In the rows, 128 means zero.
Each named turn below is shown by a few rows before and after it. Which turns, in which order, take the first row of each later pair to the second? The first pair is answered.
sus:
[ 93  98  93 178 104 187 135 192 159  84]  ->  [ 94 100  77 180 100 160 114 191 176  77]
[142 164 128  43 162 135 179 131 160  71]  ->  [152 157 106  94 161 155 174  78 111  38]
[160 129  92 143 137 119 128  70 115  68]  ->  [139 140 134  60 140 100 152 150 181 124]
[131 135 150 148 147 121 121  94 106 167]  ->  [131 138 144 130 140  93 105 105 125 171]
fufip:
[131 144 106 122 107 109 101 105 137 116]  ->  [134 154 121  91 120 132 140 105 124 112]
[128 143 149  63 142 126 162 154 153 138]  ->  [101 112 140 158 120 189 160 160 121 132]
[177 161 112 132 122 115 125  86 115  90]  ->  [179 158 120 133 129 136 145  87 109  89]
goka:
[138 142 128 108 128 102 132 154 142 133]  ->  [138 138 137 125 122 102 121 154 133 151]
[109 110 112 147 101 118 123 126 119 129]  ->  [111 111 102 141 101 126 133 122 124 111]
[138 139 148  87 151 139 140 110 118 142]  ->  [139 132 154  98 152 143 130 106 113 162]
[133 107 144 192 118 135 107 113 120 137]  ->  [131 111 133 183 125 152 129 116 124  89]
bib:
[139 155 124  90 108 184 150 129 148 110]  ->  [145 151 128 115 111 192 146 111 119 119]
[121 145 137  77 163 143 187 120 137  79]  ->  [128 137 140 115 163 167 182  91  99  85]
[130 119 138 137 128 143 142 117 113 135]  ->  [131 123 146 110 129 125 147 124 126 147]
[120 109  80 128 151  99  72 133 165  80]  ->  [131 101  88 176 149 129  69  91 112 100]
Pairs:
Each pair is 2 to 3 turns apart.
[158 138  98 114 104  84  58 130 135 126]  ->  [116 105 123 159  96 180 103 192 140 132]  sus, bib, fufip
[118 120 103 151 127 131 105 154 132  67]  ->  [112 119 122 158 123 169 127 163 118  86]  sus, fufip, sus
[ 91  95 105 177 103 126  88 177 171 123]  ->  [112 101 111 200 105 119  64 135 129 157]  sus, bib, sus
[152 139 110 105 144 105 119 111 149 106]  ->  [137 119 107 169 131 151 120 111 123 100]  fufip, fufip
[152 134 142 144  93 163 132 144  74 136]  ->  [145 141 148 100 101 158 154 173 107 123]  goka, sus, sus
[ 95 103 148 149 122 170 145 146 127 173]  ->  [120 102 100 181 115 141 106  95 101 134]  bib, sus
[182 151 150  50 128  74 151 131 165 120]  ->  [177 131 183 155 117 153 156  84  72 182]  goka, sus
[109 169 122  80 134 100 133 144 164 128]  ->  [123 170 103 107 131  83 100  97 135 122]  sus, fufip, fufip
[114 120 140 123 137 191 156 163 126 119]  ->  [106 114 136 126 126 166 128 185 159 122]  sus, sus, fufip
[151 142 128 185 122 106 113 111 131 142]  ->  [142 154 128 140 136 142 175 131 145  93]  fufip, bib, fufip
[130 134 139 120 118  82  97 111 126 165]  ->  [141 142 127  87 133  81 117 102 131 124]  fufip, sus, bib
[116 135 180  85 132 141 167 149 140 137]  ->  [101 109 152 146 121 180 160 149 127  97]  goka, fufip, goka
[149 169 127  78 136  85 108  74 139 140]  ->  [155 167 119 103 137 103 111  49 112 127]  sus, sus
[105 127 137 141 114 169 122 159 145 182]  ->  [120 127 120 145 127 200 153 121 107 134]  goka, goka, bib
[128 134 107 143 131 157 114 101 126 100]  ->  [140 151 110 102 140 139 126 102 135 103]  fufip, fufip
[102 151 144  67 133 136 173 147 127 118]  ->  [113 147 147 120 126 167 174 106  77 127]  bib, bib
[132 133 100  89 121 103 152  93 143  78]  ->  [113 134 141  90 112  80 120 125 157 169]  bib, sus, goka
[136 113 118 177 111 134  92 101  97 128]  ->  [118 128 166  96 127 142 142 162 145 164]  sus, fufip
[123 144 151  98 135 118 142 134 132 149]  ->  [108 128 153 123 129 148 152 150 126 146]  fufip, bib, goka
[140 134 154 128 125 102  99 108 113 181]  ->  [138 124 103 149 129 137 120  96 112  74]  bib, fufip, sus
[110 132 116  60 128 113 161 125 169  94]  ->  [131 126 139 130 123 149 150  56  76 152]  bib, bib
[105 138 139 156 118 121 127 173 108 182]  ->  [ 99 138 116 139 130 159 168 175 112 100]  goka, goka
[109 131 159 130 116 129 114 160 145 185]  ->  [126 150 162  83 135 117 142 143 141 166]  sus, sus, fufip
[102 119 157 147 134 168 152 154 116 171]  ->  [ 98 111 122 180 125 173 143 152 119 120]  fufip, sus, goka
[127 125 136 114 108  82  92 137 154 175]  ->  [119 106 108 168  95 104  82 124 136 138]  fufip, fufip, sus
[199 136 116  79 148  71 125  80  95 149]  ->  [155 102 146 165 133 192 164 113  55 165]  sus, fufip
[119 111 194 169  97 157 100 182 135 231]  ->  [142 144 137  50 140 157 189 173 174  40]  goka, goka, goka
[130 128 133 144 123 118  90 107 114 152]  ->  [118 132 155 118 131 139 117 136 123 170]  sus, fufip
[132 107 105 176 111 115  74 124 137 111]  ->  [154 148 149  70 139  92 124 110 131 148]  bib, fufip
[174 134 134 137 133 108 103  89  82 136]  ->  [143 126 177 123 137 168 155 143  95 160]  sus, fufip
[127 119 117 158 125 140 116  96  93 100]  ->  [126 123 103 131 118  92  87 121 136 111]  sus, sus, sus
[132 115  99 150  97  99  74 135 156 115]  ->  [155 131 126 141 125 158 141  84  80 114]  fufip, bib, bib
[158  98  93 144 124 128 133  76  89 134]  ->  [158 104  97 144 133 138 145  77  83 138]  fufip, fufip, fufip
[119 126 118 153 127 160 152 127 106 106]  ->  [111 117 116 159 111 132 114 157 141 136]  sus, sus, fufip
[124 149 177  81 135 121 163 140 129 169]  ->  [105 113 119 152 104  90  90 165 167 143]  fufip, fufip, bib
[109 110 100 178 110 176 139 151 131  95]  ->  [106 110 114 174  99 144 102 170 154 145]  fufip, sus, fufip
[142 150 115 109 134  88 124 102 136 110]  ->  [137 138 122 143 123  93  97 101 124 147]  bib, goka, goka
[125 121 157 123 129 111 131 144 125 186]  ->  [142 133 150 115 141 117 149 106  91 161]  sus, fufip, fufip
[131 107 121 166 117 140 128 105 133 126]  ->  [119 106 139 141 121 154 152 136 161 134]  sus, fufip, fufip
[136 127 116 132 118  92  79 133 152 140]  ->  [157 142 123 124 137 138 142  89 102 103]  fufip, sus
[143 142 101 114 115 140 142 127 148  83]  ->  [128 129 104 143 106 156 137 137 146  91]  sus, fufip
[126 143 106 103 138 118 137 139 152  80]  ->  [137 132 108 163 122 106  94 100 114 135]  fufip, bib, fufip
[ 93 125 151 107 130 140 121 146 155 156]  ->  [ 96 124 127 119 124 105  85 132 163 138]  sus, sus
[145 135 162 123 132 142 140 126 134 183]  ->  [147 124 117 162 129 167 145 104 115 107]  bib, sus
[142 159 145  89 140  96 124 118 154 143]  ->  [136 148 131 116 129  82  97 121 157 143]  fufip, fufip, fufip
[137 152 172 105 101 117 107 112 131 161]  ->  [105 130 166 140  92 174 132 150 139 127]  fufip, bib, fufip
[152 149  83  86 131 113 123 140 154  60]  ->  [124 114  94 177 109 186 122 157 121  87]  sus, fufip
[110 121 138 143 110 104  85 188 161 137]  ->  [142 154 140  69 139  81 116 150 148 114]  sus, sus, fufip
[130 113 101 137 127 107 110 146 160  77]  ->  [128 110 122 130 141 156 154 147 143  72]  fufip, fufip
[145 139 155 110 133 128 142  98 106 157]  ->  [131 130 159 121 124 118 118 125 128 180]  fufip, fufip, sus
[132 116 126  99 138 160 179  72  57  85]  ->  [131 117 125  85 111  40  74 109 126 167]  sus, goka
[143 140 153  98 158 147 176 115 111 153]  ->  [138 114  84 163 130  99  92 118 140 102]  fufip, goka, fufip
[118 121 128 113 140 105 109 147 162 129]  ->  [122 113 120 158 140 152 125 106 115 111]  bib, bib, goka
[142 141 108 178 106 118  74 112  72 146]  ->  [148 178 161  82 142 124 144 124  80 171]  fufip, sus
[124 143 100  81 142 117 142 168 182  93]  ->  [107 114  85 165 117 144 116 174 170  90]  fufip, fufip
[108 104 110 188 106 163 111 141 126  92]  ->  [129 124 118 141 105  76  64 140 157 131]  fufip, goka
[120 145  91 163 132 121  84 129 145 119]  ->  [142 168 102 112 151 112 112 102 129 105]  fufip, sus, sus
[143 129 129 146 123 180 111  95  83 155]  ->  [147 137 140 125 135 182 132  91  87 154]  fufip, fufip, fufip
[104 131 139 105 119 123 137 152 175 128]  ->  [110 131 131 119 127 162 164 132 143  97]  fufip, bib, goka
[118  86 150 144 128 170 178 117 111 103]  ->  [113  92 167 101 125 142 177 157 152 129]  sus, sus
[122 127 172  89 145 180 170 152 146 129]  ->  [114 109 167 146 134 200 148 137 117 158]  fufip, fufip, sus
[142 153 133 130 151 164 168  55  71  89]  ->  [ 99 109 128 223 113 184 116 114 100 127]  sus, sus, fufip
